[[133, 124, 103, 141], [123, 103, 112, 111]] yields 124
[[127, 154, 146, 131, 99, 123], [133, 107, 116, 119, 149, 144], [138, 107, 123, 125, 135, 146]] yields 107
[[134, 116, 136, 135, 138, 147, 132], [132, 123, 139, 137, 131, 143, 129], [137, 123, 136, 123, 133, 152, 142]] yields 123
[[103, 118, 128, 105, 121], [118, 117, 138, 117, 111]] yields 118
[[132, 149, 132, 124, 112], [108, 125, 114, 150, 148], [117, 98, 134, 108, 114]] yields 125
[[114, 130, 132, 127, 132, 130], [134, 124, 124, 129, 125, 136], [131, 126, 127, 139, 140, 156]] yields 124
[[123, 133, 130, 102, 127], [138, 118, 129, 121, 123], [121, 137, 130, 139, 129]] yields 118
---
[[117 139 156 108 130 138 132]
 [147 120 128 146 142 129 147]] Answer: 120

[[109 131 135 107 136]
 [110 140 139  99 131]] Answer: 109

[[130 114 121 129 123 135 153]
 [128 125 126 128 127 130 134]] Answer: 123

[123 120 144 136 149] Answer: 136

[[143 128 118 128 138 115]
 [107 139 111 141 114 158]] Answer: 114

[125 131 154 120 122 127] Answer: 125

[133 134 120 118 151 123] Answer: 123

[153 121 128 123] Answer: 128

[[122 121 131 128 123 127]
 [125 113 139  99 139 140]
 [130 105 117 112 129 132]] Answer: 112

[140 131 156 127 144] Answer: 140
---
array([[124, 115, 116, 126, 149],
       [111, 143, 121, 127, 145],
       [ 99, 134, 121, 146, 115]]) | 111

array([[143, 118, 133, 136, 114, 125, 152],
       [134, 108, 133, 134, 118, 133, 150]]) | 134

array([[127, 133, 127, 132, 128, 133, 133],
       [130, 121, 131, 124, 122, 123, 129],
       [129, 114, 136, 119, 116, 157, 116]]) | 130

array([[117, 105,  98, 109],
       [132, 140, 148, 138]]) | 132

array([[127, 128, 127, 127, 127, 127, 127],
       [127, 127, 140, 130, 151, 143, 157],
       [126, 126, 125, 127, 125, 126, 125]]) | 127

array([[137, 128, 107, 128],
       [102, 118, 118, 136],
       [116, 141, 144, 130]]) | 102
---
109,120,105,114
131,119,134,125
141,132,148,146
ans = 132

136,133,138,130,127,119,118
138,117,131,113,143,152,127
144,128,121,124,126,140,142
ans = 126

124,108,130,123,122
134,154,127,132,137
132,139,112,150,120
ans = 112

146,126,132,111,118,146
123,130,158,118,110,105
126,134,142,129,139,124
ans = 129

121,132,111,103,124,119,118
131,139,119,118,132,124,128
130,132,113,123,125,116,135
ans = 125

125,137,125,134,135,116,123
111,129,105,122,132,120,126
115,115,123,133,120,139,130
ans = 120

140,151,142,149,143
156,148,148,141,139
150,139,137,142,154
ans = 137
---
array([[106, 130, 140, 113, 132, 127, 123, 129, 105, 134],
       [128, 121, 128, 130, 129, 127, 119, 127, 132, 132],
       [125, 120, 124, 130, 129, 132, 126, 123, 130, 128],
       [122, 126, 131, 124, 129, 127, 124, 127, 124, 130],
       [134, 135, 133, 125, 123, 123, 130, 121, 145, 122],
       [128, 127, 132, 126, 128, 124, 121, 127, 132, 131],
       [143, 137, 123, 135, 126, 126, 136, 138, 131, 126],
       [130, 121, 123, 133, 131, 129, 122, 133, 125, 133],
       [130, 119, 118, 136, 132, 134, 127, 134, 120, 131],
       [150, 127, 111, 146, 124, 133, 139, 129, 146, 120]]) >> 120

array([[111, 119, 134, 121, 133, 126, 123, 112, 130, 122, 127, 135],
       [144, 137, 119, 143, 128, 137, 133, 143, 120, 134, 126, 120],
       [127, 142, 148, 141, 132, 147, 131, 114, 128, 122, 105, 115],
       [127, 131, 137, 122, 124, 126, 122, 132, 125, 129, 132, 115],
       [141, 130, 133, 140, 130, 133, 103, 121, 138, 147, 141, 134]]) >> 134

array([[139, 139, 107, 139, 142, 103, 149, 104, 106, 106, 139, 105, 139,
        136, 112, 111],
       [126, 126, 124, 126, 128, 124, 128, 124, 125, 124, 127, 123, 126,
        126, 125, 125],
       [123, 123, 126, 123, 121, 130, 122, 126, 133, 133, 122, 130, 124,
        123, 137, 136],
       [116, 117, 141, 116, 115, 141, 110, 142, 140, 139, 116, 140, 117,
        118, 136, 137],
       [136, 136, 135, 137, 138, 132, 139, 135, 128, 130, 137, 135, 135,
        135, 126, 127],
       [128, 129, 132, 128, 127, 131, 127, 132, 130, 132, 127, 133, 129,
        128, 131, 132],
       [132, 132, 137, 133, 132, 138, 132, 138, 135, 136, 133, 139, 131,
        132, 134, 135],
       [131, 131, 125, 131, 130, 126, 131, 124, 127, 128, 131, 126, 131,
        131, 129, 129],
       [126, 125, 109, 125, 126, 118, 130, 109, 126, 123, 126, 114, 126,
        125, 132, 129],
       [142, 142, 117, 143, 148, 114, 152, 116, 112, 112, 145, 115, 141,
        140, 112, 112],
       [139, 139, 137, 140, 141, 134, 140, 138, 128, 130, 140, 136, 137,
        138, 125, 127]]) >> 127

array([[102, 117, 123, 115, 129, 138, 122, 115, 147, 133, 135, 115, 131,
        126, 126],
       [104, 115, 124, 116, 128, 131, 122, 118, 141, 132, 128, 121, 127,
        115, 114],
       [140, 136, 120, 137, 126, 130, 121, 149, 105, 123, 114, 137, 124,
        129, 110],
       [157, 127, 118, 127, 127, 121, 134, 121, 111, 116, 139, 137, 122,
        134, 133],
       [133, 143, 129, 136, 129, 138, 124, 146, 119, 128, 122, 120, 132,
        146, 136],
       [121, 122, 146, 134, 127, 115, 136, 123, 140, 136, 126, 139, 130,
        111, 130],
       [140, 141, 121, 136, 128, 137, 121, 149, 108, 123, 117, 127, 128,
        142, 121],
       [152, 130, 117, 123, 129, 131, 131, 120, 119, 118, 140, 124, 124,
        143, 138],
       [111, 115, 121, 119, 126, 127, 122, 124, 130, 129, 122, 130, 124,
        112, 109],
       [111, 130, 149, 136, 129, 117, 136, 126, 147, 139, 125, 133, 134,
        116, 139]]) >> 139

array([[112, 133, 142, 125, 125, 135, 124, 123, 137, 133, 141],
       [147, 117, 135, 136, 126, 122, 134, 108, 118, 112, 116],
       [118, 127, 127, 127, 104, 140, 130, 128, 128, 141, 142],
       [113, 120, 126, 119, 125, 124, 134, 158, 129, 136, 135],
       [128, 128, 134, 131, 129, 129, 125, 114, 128, 126, 134],
       [110, 103, 146, 133, 110, 150, 137, 127, 126, 120, 137]]) >> 137

array([[132, 136, 132, 137, 127, 114, 115],
       [142, 125, 120, 122, 147, 125, 111],
       [113, 129, 134, 132, 109, 136, 148],
       [126, 133, 132, 133, 122, 123, 127],
       [113, 126, 132, 128, 111, 140, 151]]) >> 151
---
127,141,150,130 -> 130
103,114,134,130,108,132 -> 132
149,101,107,125,111 -> 111
127,126,131,143,107,105 -> 105
130,134,147,135,120,156,114 -> 114
110,104,154,147 -> 147
116,124,135,123,152,123 -> 123
104,107,153,103,114,142 -> 142
137,112,125,149 -> 149
